Rotation paths and how fast each direction turns (degrees each step):
Each turn is a multiple of 5 degrees from 10 to 175, or 0.
Each row of a path follows its step; steps can be skipped.
Path 1:
step 0: [ 17   4   2 -15   4   6  10  -6  20  -8 -13 -10  -3 -16  -5   8   1   6
   9 -19 -10  20 -17   8  11   6 -16 -19  -9  20  10   1   3 -19   5  30
   9 -17  -2 -10  23  13  -5   3  -3   8  10 -12   3   0   2  -1   4  -7
  10  23  20   7  -4   8 -27  27 -13  17 -10   7 -21  -1 -15  18]
step 6: [  9 -13  27 -13  10  -6 -31  -2  17  -2  10   9  -6  -5  -9   5  -6   2
 -15 -12  -6 -10  20  23  -8  -4   6  17   4 -10   6 -11 -18   9   8 -17
  11  -6  -2  23 -13  23   5   1  18  -2  21 -10  23  -2 -19   8 -16   4
  -9  11   1  10  15 -14  11  -5  17   2 -13  -5 -18  22 -16  14]
step 11: [ 10   4  -5  17   0   6   2   3   2  25 -18  18  -7   0  -2   0  -6 -13
 -10   3 -20  19  -5 -14  13  23  22 -24   0  -4  -4 -14  -8  -2  28  -5
  18  31 -14   1  -7  -9  -6   8   0 -17   1  10   2  14   4  -7  -1   6
   4  17   4  -4  -5  -7 -24  25  20  -5  15   4 -15 -16  23  -3]
step 13: [  9 -14   5 -32  -5  -7  15  10  -6 -14 -11 -16  11   0 -21 -11  13 -15
   0   6  11  -2  -3   2 -13  -5 -10 -25  10  18  12   5  -6   2   1 -10
 -11  14  -3  -4  14   1   3 -17  -5  -7 -12 -11  25  29  -2   4   5  22
   1  -6 -21   5  11 -29 -11   1 -22  13  25  16  10  -5   9   3]
step 16: [  9 -16  -7  10   6  18   1 -28   9  -3  22   6   5   9  11 -21  -6 -15
  14  -7  22   1  32  24 -21  -4 -10 -20 -14  -9  29   8  19  10   5   7
 -13 -10  12 -13  -8 -12  -5   0  -9  10  14  -7  -8   7  -5   4  -2  24
  -1  11   2 -16   2 -10  -5  19 -10  13  -2  -3   0  -6   8 -16]
step 18: [  0  -1 -11 -11  13  14   6 -14  18  30  -8  -3  -9  -2  -5  17  16 -16
  17 -26 -16   3   0  25  -3 -16  -5  20  -2  14   9  10 -26  16  -5  -1
   2 -12 -13   3  -1   4  13  17  27   7   5  -1  12 -26 -16 -13  -5  12
   1   4   5   5  -7  14  -7  -8   4  10  13  15 -14   4 -25  -7]
step 22: [ 23   4   2  -4  -3 -25  -5  16   9  -3 -17  -8  19   6  -4   6 -14 -15
  -5  -8  14  13  16 -16  -5   5  22   8   9 -19  11 -24   7  12   7  27
  -7  -3 -13  16  19  -6   5  27   0  22  -7  15 -10 -19 -27  10   2  -5
  -1  17  -4  -4  -6  -7  11 -12  -7 -21  -3  -8   0  -3  16   3]
step 32: [ 11  10   8  -1  -8 -13   9 -13   4   0   4 -14  -5 -35  12  10  15 -14
   6 -14 -13  -6   2  30   3  13  -9  14  -1   4  -7  14  12 -18  -4  15
  -5 -11   4  -7  12   7 -14  15   9  -8   4  -6   4  31  -2  -7   8  11
  30  -2 -23   1 -11 -23  20 -11  15  -9  -7  24   1 -12  15  -2]
Speeds:
[ 0 -6 -5 -2  3  3  1 -3 -5 -7  2 -1  1  5  7  0  5  0 -3  0  0  3 -1  0
 -4  3 -1  0 -1  3  1 -1 -1 -4  6 -1  4  0  6 -4  2 -1  0 -1 -4  3 -2  0
 -4  0  4  7 -5 -4  1  1  5  1 -6  0 -2  0  2  0 -3 -1 -3 -6  2 -4] : 95
[ 5 -3  0  2 -6  0 -9  1 -3 -2  1 -1  0 -2 -1  2  1 -1  5  2 -1 -1  0 -2
  6  1 -1  2  6 -3 -6 -5  1  6 -1  3 -1  1  4  0  4 -1  1  3 -3  1  4 -1
 -3  1  1  4 -5  1 -1 -1 -5 -2  2  4  3  1  5 -6 -4  5 -1 -2  1 -2] : 140
[-1  3  3  2  0 -2 -2  4  3 -3  6  3 -3  8 -4 -1 -7 -4 -6  0  2  7 -3  5
  1  3  0  2 -5  0 -4 -5  3  0  3  5  3 -2 -2  1  1 -3 -6  3  6 -3  2  2
  1  1  3  1 -6 -1 -1  2  3  0  4 -4  1 -2 -2 -2 -3  2  1 -1  3  1] : 135
[ 5 -1  2  2  2 -4 -4  0  4  1  0 -1  3 -4 -1 -1 -2 -3 -4 -5 -3 -2 -1  1
  0  2  2  1  1  1  2  1 -1 -1  3  1 -4  3 -4 -4 -1 -3 -3 -1 -4  8  9 -1
  0 -1  3 -5 -2 -1  2  4 -2  1 -6 -1 -3  4  1  0 -5 -8  0  5  5 -4] : 65
[-1 -2 -1  1 -5 -1  2  0 -8 -1  1 -4  1 -2  3  4 -2 -2 -4  4 -6 -2 -1 -1
 -3  0  2 -2 -3 -1 -3 -6 -2  1  2 -3  1  2  2  5 -5  5 -5 -2  4 -3  3 -5
 -1  2 -4 -2  3  0  0 -3 -2  0  0 -3 -7  2 -4 -7  1 -3  1  2  3 -4] : 20
Path 2:
step 2: [  2 -10 -20   8 -18  -5   6  26  -6   6   3  42   8   3 -10  -8  13   4
   8   5  -4 -15  17   8  -7  10  -2  -8   1 -23  20  13 -24 -12   3 -25
 -22   9  -6   0 -23  -4   7  14 -12 -10 -31   0  18  -4  -5   7   2  15
 -11  -3   8   1 -22   2   2  21  19   0   4  -2  -1 -11  15 -15]
step 5: [-28  24 -28   3  -1  -7  -4   0  -9 -19  19  14   6  20  -3   2  -8  -7
  -4  -3  -6  21  17   4  -3  20 -13 -30   1   7   6 -14 -22   1 -15 -22
  -5   0 -10 -10  -1 -21  -1   4  -1   1   4 -18   6   1  14  -1  25   0
  13 -12 -11  12 -10  20 -11  19   6   3 -28  -2  -5 -22   2 -11]
step 14: [  8   4  -8  -3 -13  13   3   1  -9   4   3  -5 -14  14 -19  11 -23   1
 -16  16 -17  -2  30   6 -19  -2   1 -23  -1   0   3   2  -8  15  -6 -13
 -13  -8 -11  -1   6 -12  21   7  -1   6 -32   9  13   8  -4   3  18   9
 -35  21  -7 -13  -4   3   6  12  19 -20 -10 -12 -31 -14  -9 -12]
step 23: [-16 -11 -16  13  -3 -27  -6   6   0  -6   9  26  -1  33   9 -13 -13   4
  -8 -14 -18  12 -18  22 -27   6   0 -11 -10  -6 -12  -4   9  -2  17 -24
 -21   1  15  -3   0 -24   6  14   0  -7 -22  -1  26   2   2  -3  -3   4
 -18  -3   0  13   7   9 -21   5   4   3 -19  -7 -10 -15   1 -12]
step 25: [-24  -4  -5   9  11   7  13   4 -27  -7  16   6   3   1   7   6   3   7
   4  -5  -3 -12  26   2 -18   5  -1  -8  11  -6   4  33  15  28  18  -1
 -15  -2 -17 -18  14  -5  10   9   4  10   2  10  15 -10   3   2  34  23
 -11  -8   7 -24  -6  -4  -5   7  21 -20 -17   5 -23 -12  -5  -8]
step 27: [ -9 -14 -16  15 -10   8 -14  18 -20   3   0  11  -5  -5  -3 -10   3 -16
  15   5  10  -8 -11 -15   6  12   0 -10   2  -6  21   1 -18   3 -22 -35
  -2  -5  19  -8 -33  -1   2  18  11  -5  -4   6  19 -26   4 -13  15   3
 -10  -3   7  -1  -2 -20  -9  18  12 -12   5  14 -16  -4  29 -19]
step 34: [-33 -12 -20  21  -2   2   8  25 -15 -17  17  15  11   2  -9  -3 -35  12
  -5  -9   8   7  14   8  -9   9  -9  -4   5 -25   2  15  -4   5   6 -24
 -16 -15  22  -5 -18   2  12  -1   1 -14 -16  -6   1   6   0 -13  -8  11
   0  19   2  -6  -6  30  -4  14  11  17 -18  -6   1   4  14 -12]
step 35: [ -6   3 -22   8 -21  12  14  10  -7  -3  16   2   2   9  -1   5 -27   8
   7 -12 -28   9  17 -12 -26  11   6  -4  11 -13  -6  16   7   4   2 -29
 -17  -8  -8 -19  -9  -7   2  19   3   7  12 -13 -17 -10  21  -7  11   8
 -19 -13   9  -6   7   6  -4   3  23   9 -20  16  -7 -13 -30 -16]
Speeds:
[ 0 -4 -4 -1  1 -2 -1 -6  1  1 -4 -3 -5 -1 -1 -1  2  3 -2 -1 -3 -1 -1  1
  1  3  3 -2 -5 -2 -9  2  4 -2  3 -2 -2  0  3 -2 -4 -2  1  0  0  4  2  3
  1  5 -3  0  1 -4  2 -7  6 -2  0 -2  5 -2 -9  0 -7 -5 -2 -1 -2  1] : 145
[-2  4 -9  0  4 -9  1 -4  3  2  4  0  2  4  4 -1  3  4  3 -3  1  4  3  6
  2  0 -1  1  0 -2  0 -3  0 -1  2  0  4  4 -1 -2  3  1  4 -4  3 -8 -1  0
  1  4  2 -1 -1  4  2  1 -2 -1  1 -2 -2  5 -5 -5  1  0  7  3 -1 -3] : 140
[ 4  4  0 -1 -1 -2 -1  3 -3 -2 -3  6 -6  4 -2  6  3  6  0 -7 -4  0  0  1
 -2  1  1  3 -4 -2  2  2  3  0  2 -4 -3 -3 -2  3  1  3 -4 -4  0 -4  2  2
 -3 -4 -1  4 -7  0 -5  1  3 -8 -1  4  0  3  0  1  1  1  2 -5  0  5] : 65
[-8 -4  0  0  4  2 -3 -4 -1 -4  2 -2  0 -5 -2 -2  3 -3  2  3  0  0  1  1
 -3 -1  0  5  2 -2  1  6 -1  1 -4  3  0 -2  2 -7  0 -5 -2 -4  5 -4  3  5
 -3  1 -5  2 -1  2 -3  3  0 -5 -2  1 -6 -3 -3  5  3 -1  1  2  3  4] : 120
[-5  6  3  4  2 -3 -3 -2  0 -4 -1 -1  5  2  4  2 -2 -1 -6  2  3  5 -4 -1
 -1  2  6 -1 -3  2 -3  5 -3 -2 -1 -2  2 -6  1  4  9 -2  3  1  0 -1 -6  5
 -3 -3  2  2  1  3  0  0 -3 -2  1  2  2  1  2 -2 -5 -7 -1  0 -2  1] : 40
[  1  -2   0   0   2  -4  -2  -1   1   2  -1  -3   0  -2  -5   1  -2  -2
   2  -2  -4   2  10   3   0   1   2   2   1  -2   0   3   1  -5   1   3
   1   0  -2  -1   9   3   2   2   1   0  -2  -3  -1  -3  -2   0   0  -1
  -1   1  -1  -4   3 -10   8  -2   4   4   3   5  -7   0  -3  -1] : 100
